In the data rows, the value 500 means zero.
A hidden rule labels the rows of this table. It goes by one to three of the table's principal directions, not those with the most spread.
[510,521,508,591,455,445,736,505,696,670,652,496,435,516,508,429,561,419,531,636,580,632,611,585,466,414,492,393,615,333,588,289,669,444,633,422,563,519,557,608,525,532,316,494,575,541,450,495] 1
[435,416,582,524,550,418,614,560,489,388,445,653,605,459,550,454,351,580,302,477,560,424,420,485,516,519,448,449,579,581,639,455,355,544,285,565,551,433,525,538,441,399,337,463,473,533,632,585] 3
[564,521,519,456,373,460,444,429,475,538,526,513,458,499,485,459,523,363,579,461,463,491,503,556,519,412,519,418,471,464,345,443,538,623,644,420,410,558,434,389,551,485,531,482,459,529,474,432] 1
[682,550,457,468,566,448,699,720,788,822,816,525,585,459,521,508,483,450,419,689,621,689,623,450,176,630,343,564,471,288,417,794,487,568,638,258,410,724,767,672,289,714,520,608,402,519,323,494] 3
[503,625,719,426,468,758,487,461,400,392,778,649,378,570,448,468,513,610,715,513,598,768,575,367,442,479,497,451,497,484,516,461,350,763,430,664,703,490,490,705,622,376,715,694,252,537,648,653] 3
[436,478,512,548,428,208,662,506,637,618,596,643,546,589,581,434,467,452,456,520,527,528,475,551,526,396,456,473,471,333,526,335,568,591,709,295,501,500,661,521,400,475,409,351,449,425,576,500] 1
[358,516,494,441,542,655,331,402,375,375,381,410,520,436,525,589,553,568,593,403,412,491,435,417,608,496,547,591,488,592,517,592,379,420,434,590,579,373,462,494,585,479,656,539,485,478,548,453] 1
[540,559,370,543,431,442,442,342,486,494,202,360,406,315,554,604,639,118,508,486,292,343,457,773,741,437,596,485,673,614,493,347,659,355,618,480,520,476,269,323,672,521,246,428,705,613,459,471] 1
[626,585,418,503,613,632,463,604,576,608,507,346,505,401,487,608,544,456,445,614,483,550,566,474,367,659,440,597,498,552,503,772,462,373,455,483,491,595,535,610,499,652,511,665,533,600,380,503] 1
[380,403,510,573,455,448,340,437,508,491,408,420,523,680,503,338,498,802,487,403,558,411,555,390,546,391,553,421,350,524,494,362,542,383,479,427,425,407,497,386,507,392,513,376,546,497,502,364] 3
[405,515,532,438,410,505,432,457,405,328,517,591,502,454,514,543,463,499,502,419,425,447,390,536,513,479,568,491,482,530,435,497,466,702,494,611,460,478,445,495,486,378,602,487,401,444,547,545] 1
[480,503,528,461,671,838,332,505,226,250,455,517,400,480,355,578,450,552,597,464,489,542,461,377,569,635,503,608,501,740,546,627,343,465,187,775,643,435,449,554,675,491,647,594,518,491,594,624] 1
[523,370,535,563,538,289,671,536,684,583,607,579,490,676,500,379,388,521,374,541,605,523,507,532,398,473,461,439,418,374,508,343,571,460,546,310,485,510,621,506,338,583,370,326,598,464,481,517] 1
[747,438,419,555,627,322,856,700,709,780,552,579,592,431,510,441,442,311,308,675,655,505,611,585,400,606,336,498,678,359,573,567,573,406,503,314,466,659,637,477,297,708,203,436,615,515,353,520] 3
[648,493,572,440,581,739,405,527,244,296,441,560,433,366,357,553,427,420,481,467,456,426,466,489,534,656,471,526,560,744,495,670,327,592,240,740,525,523,362,480,611,497,557,628,520,545,572,616] 3
[469,451,398,597,496,411,615,462,554,613,365,376,490,465,478,498,604,441,504,559,453,434,516,593,612,459,508,513,600,435,612,390,706,281,617,442,495,473,513,417,491,578,364,427,701,446,453,405] 3
[467,516,462,477,482,446,419,461,528,585,480,412,448,696,540,442,562,593,612,486,513,579,538,410,565,451,516,544,355,399,459,400,543,432,604,368,561,476,551,437,542,524,673,416,502,445,487,445] 1
[423,428,586,466,602,582,268,465,373,191,374,584,539,535,539,511,342,671,365,322,503,363,407,431,517,552,565,508,409,770,487,543,254,524,175,651,534,368,372,485,507,367,487,441,461,566,606,611] 1
[490,414,448,644,505,242,706,495,604,621,521,566,460,678,459,393,470,423,466,569,571,489,519,595,545,407,467,446,490,338,577,243,744,402,669,326,489,506,623,442,383,569,312,277,641,393,487,470] 3
[594,465,389,571,501,559,583,509,417,426,343,447,484,155,373,642,546,227,381,548,332,258,444,759,547,605,537,514,752,657,553,619,659,431,474,690,351,560,347,435,496,561,247,554,734,500,416,508] 3
[557,557,581,538,475,462,759,677,773,774,822,495,508,489,492,453,526,633,417,746,572,741,597,415,245,601,344,513,471,300,619,618,493,590,625,341,543,642,792,803,410,582,569,710,415,535,529,543] 2
[526,569,607,484,448,427,660,524,522,512,653,663,441,484,506,492,449,360,471,592,480,632,443,532,490,517,404,482,521,426,562,451,433,736,575,439,624,553,620,636,507,481,533,554,385,509,651,625] 2
[578,533,405,517,456,558,406,450,464,550,314,305,487,345,463,571,626,390,505,513,368,377,513,592,550,529,530,517,565,581,468,606,600,378,567,509,396,551,372,377,550,562,461,579,616,562,403,393] 2
[467,650,454,414,413,474,313,445,424,404,404,508,537,415,638,618,502,323,505,411,375,446,407,558,570,464,550,514,469,571,376,566,396,650,549,516,479,498,393,472,579,408,561,520,333,574,505,511] 1
[457,442,488,493,632,581,539,536,401,448,544,586,501,527,411,517,443,507,565,501,553,560,469,421,519,544,448,587,513,510,532,559,466,464,412,548,560,479,612,517,482,562,551,461,513,393,539,532] 2
[421,528,503,477,606,756,315,538,385,293,467,440,537,419,474,605,443,646,458,452,488,470,459,403,417,603,542,547,471,700,515,711,337,455,228,740,496,438,433,623,556,448,575,638,456,566,488,543] 3
[469,525,455,479,500,510,518,517,528,552,583,500,514,476,492,536,529,473,548,528,487,555,499,485,460,510,484,558,485,417,460,588,535,533,599,449,474,537,599,532,445,551,586,502,463,432,447,466] 3
[580,476,419,554,416,460,437,406,448,477,285,414,492,356,455,530,562,309,459,458,389,279,478,701,567,449,572,419,610,605,429,470,670,436,564,520,324,548,289,283,497,498,285,466,634,567,404,409] 2
[364,591,507,528,351,404,580,405,672,664,563,391,542,501,617,502,664,572,584,542,468,596,539,515,489,355,530,466,508,273,558,416,620,491,795,362,521,464,573,580,430,471,560,545,419,484,476,372] 1
[673,566,441,397,514,676,351,377,217,367,320,482,360,321,388,664,584,92,688,435,317,426,426,651,687,553,549,587,626,681,358,585,511,539,507,645,523,554,256,297,679,584,545,545,569,504,499,552] 2
[506,593,504,489,526,572,447,554,499,547,556,481,538,500,525,523,510,560,516,534,532,582,544,399,445,538,443,534,457,496,513,639,408,527,487,485,528,527,574,600,514,498,593,609,376,543,502,495] 3
[482,480,510,500,532,627,459,454,412,353,385,427,443,406,456,562,525,517,466,484,412,422,454,542,561,575,554,534,562,623,581,522,483,439,375,666,555,436,386,504,545,492,519,548,614,501,525,550] 1
[428,486,526,488,486,454,446,532,586,466,563,507,549,485,551,524,434,580,390,480,464,487,441,477,392,527,506,508,399,532,464,578,407,556,487,462,446,489,561,602,464,470,525,519,450,534,528,515] 2
[582,449,481,503,462,239,606,463,563,670,443,603,568,641,606,357,500,402,552,434,630,472,586,535,638,333,481,415,546,350,446,259,565,468,634,293,496,492,478,281,450,502,333,274,493,471,471,424] 1
[439,450,469,557,512,573,341,382,376,309,325,439,395,537,425,495,486,477,496,428,433,377,445,565,602,469,594,459,476,655,487,382,583,406,402,594,490,429,355,380,574,455,437,403,640,523,492,492] 2
[538,562,432,579,520,348,858,647,782,851,753,531,531,433,526,519,590,390,491,740,551,694,606,543,404,539,363,583,611,220,635,544,647,475,776,284,554,615,815,716,386,659,409,542,511,424,457,507] 1
[618,524,432,485,502,701,468,483,454,560,411,292,509,284,413,587,620,407,546,537,434,434,558,552,456,557,515,499,623,551,465,707,566,359,504,596,382,562,367,439,524,618,493,673,609,560,332,373] 1
[505,435,530,526,419,407,420,376,439,325,395,571,442,593,488,451,428,422,466,383,490,354,428,647,526,383,620,352,478,579,390,273,607,564,472,549,406,480,282,323,471,398,341,350,539,539,490,523] 2
[458,514,536,534,457,456,589,431,524,560,523,511,450,531,509,470,571,463,601,524,499,572,526,526,597,411,502,478,554,423,575,333,565,474,614,460,601,453,522,517,566,487,465,483,521,481,577,497] 3
[474,489,555,595,278,290,587,389,676,720,519,407,473,579,541,339,664,620,536,532,481,489,612,553,559,329,522,379,476,306,554,258,702,494,832,278,453,492,528,437,462,439,466,453,544,488,522,351] 3
[622,520,505,453,613,710,468,574,511,503,684,519,496,375,401,595,494,466,520,538,522,566,560,471,300,648,466,591,507,549,407,822,426,549,455,547,436,599,548,613,414,630,566,634,468,506,396,545] 1
[501,396,564,521,536,754,471,402,289,284,359,490,425,320,349,500,505,460,544,431,467,377,488,564,632,499,575,422,707,731,571,433,487,408,257,794,526,403,272,412,671,444,355,551,679,548,548,516] 1
[591,451,646,405,528,465,581,536,506,478,611,676,523,528,518,446,393,512,454,477,570,568,474,444,434,544,426,495,484,485,468,536,312,684,422,449,566,532,544,511,417,506,557,506,389,504,600,602] 2
[482,363,617,611,504,345,763,563,661,557,650,649,495,620,469,321,391,634,365,578,654,544,544,507,421,457,444,371,529,408,639,268,558,516,457,427,536,487,624,583,401,462,295,406,566,492,583,564] 1
[432,377,736,555,506,525,746,558,595,492,785,685,490,567,422,340,416,794,455,563,664,639,561,392,379,492,439,408,532,425,681,372,427,612,400,554,604,448,658,717,436,414,474,554,469,457,677,602] 1
[372,432,542,561,464,367,520,465,608,483,542,563,516,565,557,424,436,559,427,460,524,483,478,519,509,398,530,421,455,489,520,329,498,497,526,416,499,419,554,540,506,421,369,381,520,523,565,491] 1
[616,610,589,471,463,623,492,413,450,505,471,489,373,463,506,502,594,360,637,531,487,611,563,542,597,467,507,447,614,560,524,380,465,538,483,553,675,513,343,494,700,467,458,625,466,649,586,586] 2
[494,561,564,426,373,516,264,433,369,325,435,504,472,541,531,514,457,529,498,382,411,421,412,496,504,472,577,437,361,621,362,494,401,689,461,585,432,497,333,445,585,350,640,547,364,570,563,525] 2
[424,347,484,629,454,149,675,488,644,690,479,568,609,648,545,328,497,615,446,471,595,406,555,517,593,340,469,442,485,324,584,263,662,381,702,260,422,436,645,382,348,489,306,247,592,371,531,366] 3
[428,541,527,384,625,881,190,486,211,137,353,484,502,398,484,609,407,582,517,361,476,456,414,373,539,602,572,539,507,827,460,683,210,513,55,853,580,398,298,515,691,379,631,628,413,611,535,592] 1
[568,551,486,439,392,427,288,347,416,515,349,394,420,689,548,448,563,423,642,391,451,473,505,503,625,378,566,448,341,475,328,355,539,498,642,375,484,492,341,269,586,493,640,409,476,532,468,401] 1
[548,602,523,401,664,920,354,524,285,335,526,474,461,404,419,642,530,539,665,483,529,614,539,367,470,639,512,618,568,662,504,757,320,488,234,799,632,485,402,606,616,525,688,722,406,531,487,602] 1
[607,577,411,461,385,524,358,321,431,512,286,295,463,338,501,631,677,241,590,434,299,345,477,691,584,454,600,502,558,526,366,579,638,441,720,489,370,535,253,296,494,585,515,542,585,534,355,359] 3
[650,467,485,498,382,399,506,410,470,581,471,480,378,485,403,471,571,260,584,499,392,430,499,654,577,454,520,465,499,473,371,404,664,550,727,389,398,591,418,314,545,577,475,436,623,469,483,449] 3
[511,649,486,415,474,594,399,554,486,640,638,387,470,690,515,496,573,638,700,562,550,736,573,282,426,512,447,569,302,343,427,602,455,540,605,429,559,563,623,591,570,544,887,638,310,469,466,445] 3
[510,365,463,476,565,186,548,631,651,684,520,594,785,649,647,379,363,698,329,401,671,400,539,357,407,478,401,531,346,347,426,626,376,461,547,216,333,497,699,398,194,559,490,290,411,395,417,360] 1
[559,503,424,545,431,641,382,409,422,396,233,331,422,230,439,549,598,342,413,494,331,281,492,690,610,538,594,436,677,725,502,511,607,411,412,639,411,517,239,346,633,460,310,556,707,644,414,457] 2
Which label does each new row get?
[561,647,563,404,516,685,406,522,411,309,588,612,488,353,533,652,444,370,496,475,466,547,447,540,396,584,533,510,556,643,422,672,323,731,351,709,538,548,367,643,547,423,529,677,300,617,522,680] -> 3
[477,500,578,471,623,749,563,518,354,448,584,510,438,520,384,523,540,634,675,543,562,662,538,345,542,574,454,597,557,503,645,554,419,444,364,683,695,437,562,618,583,542,689,633,497,407,603,570] -> 3
[571,595,532,347,635,845,275,588,315,307,411,445,467,457,497,578,433,593,489,496,509,588,461,316,448,704,470,588,463,735,468,754,199,556,88,718,640,534,396,545,655,467,734,716,369,648,523,643] -> 2
[417,467,514,576,509,536,443,477,475,326,391,502,464,526,501,490,467,624,416,467,505,407,474,548,524,488,597,437,537,652,582,351,549,444,309,671,524,430,359,505,550,356,340,475,562,567,544,591] -> 2
[502,605,388,455,381,527,337,379,426,495,349,370,464,361,534,602,647,300,602,447,322,407,474,617,628,454,586,530,539,528,382,542,593,514,673,497,427,520,358,363,587,493,559,510,513,511,413,405] -> 3
[436,548,588,571,571,651,590,544,532,523,686,485,409,606,419,485,519,672,585,633,582,727,563,374,418,533,446,513,468,456,670,463,495,450,446,572,675,472,640,760,573,510,585,650,470,507,602,581] -> 3
[446,487,620,509,464,523,644,490,596,520,667,560,464,489,501,458,516,581,522,553,539,620,529,487,456,471,495,456,553,424,593,402,480,566,522,517,602,464,561,652,512,461,497,561,480,502,590,560] -> 3
[489,403,488,583,468,364,634,474,610,580,431,449,533,528,513,417,544,594,422,512,533,403,549,566,524,447,525,442,559,412,595,362,651,373,566,440,455,464,485,422,374,510,361,400,643,452,448,427] -> 1
[416,507,500,576,391,455,509,447,577,627,561,415,482,478,464,467,609,556,562,543,437,522,538,504,509,419,497,480,467,421,527,461,620,470,724,390,439,499,601,544,536,490,518,534,531,478,527,379] -> 1
[419,497,536,608,405,538,541,396,491,459,429,427,452,410,457,476,593,533,501,517,439,430,520,592,582,418,561,400,616,533,634,352,628,438,541,595,506,429,408,515,562,409,370,543,600,537,541,452] -> 3
[305,409,596,630,330,234,624,363,707,519,639,563,411,677,519,380,504,582,492,500,480,527,458,620,486,288,592,356,412,347,543,93,723,545,759,347,493,417,570,564,448,395,363,330,566,450,613,490] -> 2
[461,456,504,537,386,205,602,478,620,549,559,648,511,543,564,442,463,406,421,482,468,441,451,628,529,411,512,457,478,395,461,326,602,645,705,329,437,521,574,457,400,444,381,317,493,432,551,521] -> 1
[597,371,332,595,662,346,769,655,609,748,544,492,554,588,396,455,490,460,465,635,626,499,580,505,449,573,387,599,537,301,567,547,728,263,598,342,419,591,729,435,277,755,396,341,704,300,333,422] -> 1
[638,506,487,536,476,294,794,601,706,895,741,574,521,591,486,374,574,454,563,666,627,679,662,464,439,482,331,529,506,166,527,496,634,543,827,164,502,647,801,524,335,665,524,452,469,380,449,427] -> 2
[392,507,584,459,295,497,245,213,359,288,312,466,394,615,566,424,567,519,653,279,418,392,458,575,714,263,710,336,449,578,379,147,545,574,542,576,517,351,174,272,663,273,535,375,479,556,563,448] -> 1
[548,625,564,484,359,608,543,425,509,616,670,430,314,549,415,482,676,466,747,618,459,720,580,500,489,451,508,477,490,353,486,402,647,614,731,480,590,586,511,570,618,512,703,656,444,490,530,503] -> 2
[306,464,631,508,537,458,629,525,625,542,703,589,579,627,575,447,460,774,535,509,624,688,505,332,427,431,462,507,442,366,634,419,383,498,495,463,644,380,703,726,455,446,569,521,375,446,648,529] -> 2
[399,471,510,529,453,443,525,481,531,471,438,484,451,487,538,459,496,510,445,514,440,486,455,523,617,475,518,472,520,533,588,332,495,475,471,497,583,428,511,523,638,423,448,453,583,528,600,526] -> 3
[385,514,572,490,455,502,402,411,418,336,410,507,471,569,553,497,471,577,503,420,458,478,416,483,586,439,562,458,449,576,540,363,426,537,420,589,587,389,405,505,585,367,544,489,452,534,624,546] -> 3
[354,351,588,428,572,477,358,464,254,215,383,640,553,606,474,481,311,645,457,306,475,380,306,374,622,512,505,555,358,655,497,493,268,560,280,608,533,342,506,414,508,410,658,365,471,376,703,545] -> 3
[451,465,624,405,496,545,438,551,405,354,644,683,521,633,490,427,338,661,520,420,605,574,445,352,419,490,492,455,379,528,411,487,318,721,331,587,511,492,528,538,517,374,657,501,308,478,602,588] -> 2
[616,444,477,604,569,533,543,500,508,577,483,410,397,677,373,411,546,584,559,565,601,514,627,492,480,507,503,470,473,469,552,387,689,304,491,494,503,528,465,435,473,593,440,462,662,477,422,479] -> 3
[512,531,405,515,476,368,344,438,522,496,360,465,560,544,596,542,506,415,475,399,468,369,485,583,517,424,571,488,436,538,368,492,560,451,585,412,378,504,389,362,439,486,392,384,476,544,406,439] -> 2
[433,573,649,497,392,667,584,426,581,545,699,432,405,521,476,464,641,685,667,583,534,718,590,443,414,431,543,425,538,375,592,392,550,559,579,581,626,475,494,685,563,433,637,703,423,532,551,512] -> 2
[408,588,436,484,540,608,436,497,473,453,462,422,517,399,526,646,557,480,537,523,417,538,443,490,494,546,518,603,526,541,534,638,482,456,490,580,544,483,516,594,529,513,569,600,458,503,494,513] -> 2
[555,403,440,420,706,578,463,652,407,445,465,522,627,562,473,509,365,653,423,449,623,451,492,331,416,654,439,618,428,537,466,751,346,412,245,569,452,504,561,447,352,604,633,455,497,396,398,499] -> 1
